Look-ups in named tables: a row name and a column name give one cell, copied from the table.

mekida:
,fop,tepat,vava,rigudo,galem,lik,num
tuf,143,130,163,145,121,27,50
rusese,106,126,95,203,67,154,96
pavevu,146,116,181,114,117,33,53
zem,123,126,123,198,81,145,78
nol,163,97,34,160,88,171,108
gipevuv,120,145,81,164,82,163,80
sof,153,122,22,151,84,187,116
pib,156,118,171,116,126,49,34
letos,150,109,44,126,68,161,97
gonel,151,106,37,133,70,167,93
tizim,157,109,31,130,73,152,100
nago,178,100,15,166,60,170,117
pereka,171,124,32,151,73,183,108

gipevuv, vava => 81
pereka, lik => 183
pib, vava => 171
gonel, tepat => 106
zem, galem => 81
tuf, fop => 143
letos, lik => 161
nol, tepat => 97
pavevu, lik => 33
pavevu, vava => 181
nago, fop => 178
nol, fop => 163
letos, rigudo => 126
zem, lik => 145
pavevu, num => 53
zem, vava => 123
pereka, fop => 171

Table vamaf
          buz  motuge  gute  sorot  vidugu  suze  buvip   nop  nubesig   gim
bezi     4.17    5.92  6.05   5.49    6.92  3.61   4.77  4.28     5.97  5.52
taz      4.75    6.38  6.63   4.97    3.52  7.44   3.58  5.02     7.06  4.60
maf      3.78    5.18  5.70   7.91    2.30  4.73   5.25  5.32     2.64  3.06
tekipip  3.24    5.75  5.82   4.53    7.50  3.07   6.31  3.39     4.62  6.17
dal      7.13    3.06  4.39   4.32    5.75  3.19   3.95  7.25     4.81  5.22
fusig    6.34    3.91  4.43   5.56    6.10  4.20   3.91  5.25     5.36  4.97
fefut    1.79    5.68  5.77   7.84    2.79  5.93   5.56  7.17     1.26  1.62
nerus    7.53    3.32  4.23   3.71    5.84  3.99   4.69  6.41     5.55  4.09
niz      3.71    5.42  3.93   6.67    2.88  3.97   4.80  6.13     1.41  2.37
ramato   3.89    6.17  5.89   5.67    7.58  3.08   5.67  3.56     6.11  4.79

What is the buz of fusig in vamaf?
6.34
What is the buvip of taz in vamaf?
3.58
What is the vidugu of tekipip in vamaf?
7.50
What is the nubesig of tekipip in vamaf?
4.62
What is the motuge of dal in vamaf?
3.06
What is the buvip of nerus in vamaf?
4.69
What is the buz of dal in vamaf?
7.13
What is the gim of tekipip in vamaf?
6.17
What is the motuge of taz in vamaf?
6.38
What is the sorot of fefut in vamaf?
7.84
Row with the largest buz: nerus

Table bazi
         galoga     zif     lus   dolog     pir   reter  bikipo     fov     vam   vigod
binosub   0.144  -0.187   0.352  -0.086  -0.032  -0.236  -0.213   0.244  -0.055  -0.039
vir       0.186   0.030   0.034   0.039  -0.483  -0.402   0.486  -0.001   0.411   0.325
manu     -0.118   0.172  -0.005  -0.375   0.012   0.126   0.210  -0.088  -0.159  -0.500
zipe     -0.376   0.075  -0.206   0.241   0.118  -0.522  -0.418  -0.270   0.066   0.019
bosesi    0.275  -0.457  -0.378   0.123   0.376  -0.510  -0.041   0.095  -0.260   0.315
tov      -0.097  -0.308   0.049  -0.106  -0.216  -0.175  -0.163   0.376  -0.078   0.373
nin      -0.228   0.470   0.242  -0.298   0.004  -0.394   0.517   0.369   0.119   0.190
peb      -0.152   0.434  -0.297  -0.440   0.147   0.506  -0.278   0.297   0.209  -0.219
ludapi    0.530   0.257   0.020  -0.447  -0.162  -0.161   0.004  -0.089   0.354  -0.318
rosi      0.291  -0.108   0.117   0.458   0.351  -0.053   0.509   0.055  -0.107   0.464
rom      -0.402  -0.329  -0.364   0.295   0.229  -0.325  -0.133  -0.268   0.464  -0.244

vir, vam => 0.411
nin, lus => 0.242
tov, zif => -0.308
peb, reter => 0.506
nin, fov => 0.369
rom, galoga => -0.402
nin, dolog => -0.298
tov, dolog => -0.106
rom, pir => 0.229
rom, vam => 0.464
Row with the largest zif: nin

bimet =
cols = ligof, vugug, vekudo, pufazi, nul, taz, mokigar, zolapu, bov, fup
kek: [0.483, 0.521, 0.537, 0.644, 0.493, 0.633, 0.843, 0.539, 0.550, 0.662]
lozi: [0.356, 0.952, 0.631, 0.670, 0.657, 0.843, 0.767, 0.811, 0.399, 0.700]
ges: [0.640, 0.699, 0.669, 0.711, 0.425, 0.726, 0.832, 0.446, 0.790, 0.771]
suguvam: [0.772, 0.546, 0.884, 0.554, 0.377, 0.444, 0.800, 0.550, 0.368, 0.728]
ligu: [0.643, 0.703, 0.827, 0.916, 0.941, 0.776, 0.873, 0.613, 0.483, 0.650]
zisim: [0.694, 0.633, 0.483, 0.830, 0.557, 0.424, 0.667, 0.968, 0.874, 0.799]
tuzup: [0.723, 0.166, 0.816, 0.588, 0.278, 0.605, 0.504, 0.786, 0.785, 0.391]
tepogis: [0.651, 0.490, 0.536, 0.710, 0.583, 0.516, 0.742, 0.894, 0.837, 0.875]
zolagum: [0.911, 0.730, 0.705, 0.414, 0.644, 0.457, 0.801, 0.626, 0.195, 0.627]
desa: [0.633, 0.650, 0.494, 0.664, 0.547, 0.601, 0.714, 0.516, 0.429, 0.600]

mokigar of zolagum: 0.801
taz of ges: 0.726
mokigar of ges: 0.832
pufazi of suguvam: 0.554
zolapu of ges: 0.446
taz of tuzup: 0.605
zolapu of lozi: 0.811
nul of suguvam: 0.377
pufazi of desa: 0.664
vugug of suguvam: 0.546
taz of tepogis: 0.516

lekur:
         nela  ros  nubotem  damizus
fiva      8.4  7.3      5.6      3.8
komuzar   5.6  5.9      4.1      5.0
mavoti    0.6  3.5      4.9      4.9
gafaf     4.9  4.6      4.7      4.6
zetu      8.9  8.2      5.8      7.4
dasir     2.1  2.9      4.5      5.7
seforol   4.6  4.2      5.5      7.5
noremem   6.1  6.5      5.5      8.0

What is the nubotem of gafaf in lekur?
4.7
What is the nela of fiva in lekur?
8.4
What is the nubotem of seforol in lekur?
5.5
What is the ros of dasir in lekur?
2.9
What is the ros of gafaf in lekur?
4.6
What is the ros of noremem in lekur?
6.5
What is the damizus of dasir in lekur?
5.7

rad
|  | dofi | tuma | kuz | kov | lal | mun | kalepe |
|---|---|---|---|---|---|---|---|
| kataze | 41 | -23 | 23 | -50 | 80 | -28 | -26 |
| lakufis | 32 | -23 | 87 | 94 | 14 | 13 | -7 |
| niv | 32 | 63 | -28 | -57 | 81 | 13 | 23 |
| bikagu | -37 | -81 | 3 | -16 | 48 | 25 | 8 |
| nub | 5 | -57 | 54 | 94 | -7 | 18 | -3 |
| ziga | -49 | -60 | 46 | 26 | 50 | 60 | 29 |
| duzel | 36 | 60 | -28 | -57 | 79 | 14 | 22 |

ziga, lal: 50
lakufis, dofi: 32
duzel, kuz: -28
nub, mun: 18
ziga, kalepe: 29
kataze, kuz: 23
niv, lal: 81
kataze, tuma: -23
lakufis, kov: 94
bikagu, kuz: 3
ziga, tuma: -60
nub, dofi: 5
duzel, lal: 79
niv, kuz: -28
bikagu, kov: -16
bikagu, tuma: -81
duzel, mun: 14
Which row has the largest kalepe? ziga

